In the rows, 128 means zero.
The rows of Y fall into a few groups, which share some directions, and each row is roughly a mix of its group's hidden directions.
Y, 132 rows:
[[126 105 110  84 113 127 131  94 147 158]
 [136 155 159 115 108 130  93 143 169 122]
 [125 185 112 113 114 119 118  97 140 116]
 [153 123 146 140 149  96 150 160  91 129]
 [139 172 115 109 114  92 146 127 116 158]
 [112  95 163 133 100 170 138 122 139 119]
 [125  73 141  91 141 139 139 112 128 111]
 [131 127 109 125 168 130 166  94 110 105]
 [ 80 129 133 148 154 128 132 132 157  94]
 [132 116 146 104  80 117 141 111 153 158]
 [132  87 121 112 144 148 122 115 151  83]
 [125 180 123 123  98 154 137  98 118 130]
 [150  89 123  95 154 100 138 112 107 132]
 [ 91 117 113 150 143 156 166 118 103 120]
 [136 120  96 145 156 152 172 143 139 110]
 [126 172 120 121 139 167 103 110 153 113]
 [124 125 103 170 132 139  86 103 126 151]
 [137 113 144 178 148 129 153 128 149  98]
 [102  97 130  99 149 118 119 170 150 119]
 [143 100 110 137 107 144  92  96 105 105]
 [123 168 118  98 103 152 110 107 155 140]
 [107 153 116 115 152  82 106 136 100 136]
 [118 157 160 146 124 132 107  79 121 111]
 [156 119 131  92 116  96 133 170 128 110]
 [ 85 131 138 129 132 123 184 123 135 141]
 [164 114 126  93  93  97 137 116 134 145]
 [139 142  99 130 137 155 173 116 109  96]
 [135 126 148  92 115 150 108  91 160 144]
 [ 93 124 114 125 101 163 101 161 144 132]
 [ 91 154 109 124  92 123 151 135 152 105]
 [136 167 112 131 100 120 158 143 107 162]
 [143 114 141  80 109 132  86 108 130 126]
 [ 85 111 159 141 129 125 139  88 146 115]
 [ 82 136 164 128 102 139 107 118 105 120]
 [158 120 133 171 142 152 120 167 140 142]
 [152 160 103  80 103 130 126 123 129 113]
 [171 135 114 113 119 125 118  86 154 151]
 [106 148 108 101 110 108 144  81 116 117]
 [131  99 120  82 153 135 143 120 131  90]
 [116  92 143 137 151 138 158 128  90 155]
 [112 143 128  94  97 107 166 109 129 153]
 [132 102  96 138 115 131 101 177 118 145]
 [100 162 141  93 151 104 145 108 119 146]
 [124 120 104 135 187 109 150 128 122 108]
 [137 101 128  80 123 123 156 106 142 158]
 [146 124 106 133 110 107  90 130 118  80]
 [118 110 128 108 123 148 143 138 188 113]
 [117 174 155 114 162 109 127 129 148 148]
 [117 165 124 176 117 125 119 148 145 156]
 [129 120 126 140 149 140 158 160  78 116]
 [120 134 136 127 122 157 101 152 105  77]
 [106 151 105 159 134  95 158 138 116 103]
 [154  99 127 165 141 155 113 166 122 130]
 [137 158 128  99 102 115 110 120 166  98]
 [115  96 128 137  83 115 161 155 137 116]
 [121  96 108 125 120 127 176  98 103 139]
 [128 136 125 128 107 128 147 136 155 190]
 [140 137 124 107 103 167 159  97 154 124]
 [ 85 159 145 148 121 124 111 104 138  98]
 [108 150 116 131 121 104 129 176 125  90]
 [164 113 129  93 112 143 129 121  82 137]
 [127 136 149 131 169 164  85 122 116 129]
 [143 135  77 150 154 125 133 100 124 152]
 [161 136 111 141 159 141 118 145  89 156]
 [ 86 114 167 141 118 138 119 118  90 126]
 [105 139 151 113  97 126 141 160 138  86]
 [148  97 144 114 119  86 133 161 103 119]
 [ 89 137 118  98 150 114 120 172 123 139]
 [131  96 121  88 105 142 106  95 107 117]
 [117 134 146 173 142 132 128 131 170  97]
 [143 101 111 111 116  93 163 135  99 109]
 [137  98 124 175 131 160 145 157 134 133]
 [121  95 136 154  94 143 157 148 159 125]
 [145 123 106  91  94 127 105 124 154  98]
 [101 153 122 157 157 125 122 118 117  82]
 [177 134 101 123 139 107 138 153  97 130]
 [125 148 128 179 112 150 126 152 161 136]
 [ 97 162 124 106 119 139 118 168 106 148]
 [134 148 105 147 128 137 132  85 175 122]
 [141 159 152 162 145 120 136 144 112  88]
 [147 125 151 151 129 118  98 131 101  80]
 [154 124 113 117  97 110  85 124 129  93]
 [130 111 121 164 140 103 135  99 167 101]
 [125 148 107 127 115  75 132 148 102 104]
 [133 139 107 139 163 107 101 161 107  99]
 [107 154 114 120 131 119 136 162 123 180]
 [104 122 120  88 119 107 155 116  86 137]
 [160  85 160 137 131 101 121 110 144 139]
 [149 106 109 134 110 151 118  96 104  89]
 [149 126 174 101 118 144 125 164 106 124]
 [133  83 153 103  97 130 125 160 130 134]
 [183 155 105 111 128 142 138 106 136 122]
 [ 96 117 128 135 159 160 126 125 171 109]
 [ 97 157 112 105 141 106 145 129 119 170]
 [141 166  92 150 145 149 161 139 131 139]
 [119 141 135 192 130 114 112 146 125 146]
 [123 153 162 159 136 125 135 164 102 103]
 [127 135 146 126  98 108 100 104  95 163]
 [121 105 163  85 122 138  96 114 148 123]
 [155 144  93 150 126 101  88 131 145 140]
 [111 121 168  78 128 122 131 125 153 110]
 [117 153 131 108 177 138 118  95 109 142]
 [101  86 116 136 125 153 109 134 111 166]
 [156  99 139 107 107 115  87 153 141 118]
 [138 153 130 147 179 155 125 123 125 160]
 [127 114 141 172 135 135 104 111  81 132]
 [115 115 121  82  98 122 150 101 104 143]
 [127 150 124 163 133 138  96  82 138 109]
 [110 146 133 151 150 111  92 120 155 166]
 [ 99 110 126 122 129 127 140 158  77 153]
 [120 158 120 117 174 112 104 114  97 113]
 [143 113 152 145 166 151 109 139  97 155]
 [128 147 117 131 103 161 163 102 149 159]
 [146 113  99 154 121 157 118 104 110  90]
 [128 148  94 162 130  97 146 146 102 107]
 [ 76 124 110 130 134 150 146 132  90 136]
 [139 105 131 171 156 110 129 106 156 104]
 [113 130 177  95 124 130 157 104 118 113]
 [151  99  74 150 129 145 130 146 115 126]
 [109 159  89 123 118 144 151 149 101 150]
 [ 86 116 132 160 132 112 107 127 148 166]
 [111 146 137 170 124  99 124 119 122 173]
 [130 157 105 179 130 108 140 144 141 105]
 [142 141 122 106 118 116 158 183 134 109]
 [129  91 140 146  93 137 152 163 150 133]
 [127 154 142  96 102 121 107 101 160 103]
 [116 163 158 162 135 130 154 121  95 141]
 [120 106 160 122 105  95 100  95 145 129]
 [101 141 179  99 139 118 151 118 138 140]
 [127 129 105 151 129 162 122  78 145 108]
 [116 168  99  97 111 147 133 150 104 137]
 [112 138 155 180 111 115 110 112 110 144]]
One row of each group comes first, with its name. Which group is each row after those in?
[129 131 126 141 115 175 140 135 169  95] | W
[130 101 127 154  93 113 133 166 144  98] | T
[148  91 104 153 141 141 147 132  86 128] | N
[114 151  86 101  94  98 132 135 136 122] | F

[159 141 123 103  85  95 112 124 107 134] | N
[127 155 117 121 122 164 171  94 116 134] | W
[146 154 144  98  99  91 135 158 119 131] | N
[103 161 112 142 143  93 164 135 107 123] | T
[118 167 148 109 118 136 147  91 152 104] | N
[107  93 168  98 153 150 117 131 125 136] | T
[122 126 128 137 175 167 112 119  92 128] | F
[ 78 102 155 118 132 113 125 146 121 157] | W
[141 114 148 140 172  96 149 121 109 156] | N
[125 111 157 114 144 108  84 140 152  99] | N
[151 103 122 116 152 145 143 117  86  95] | W
[123 115 155 137 157 135  87 146 107 161] | F
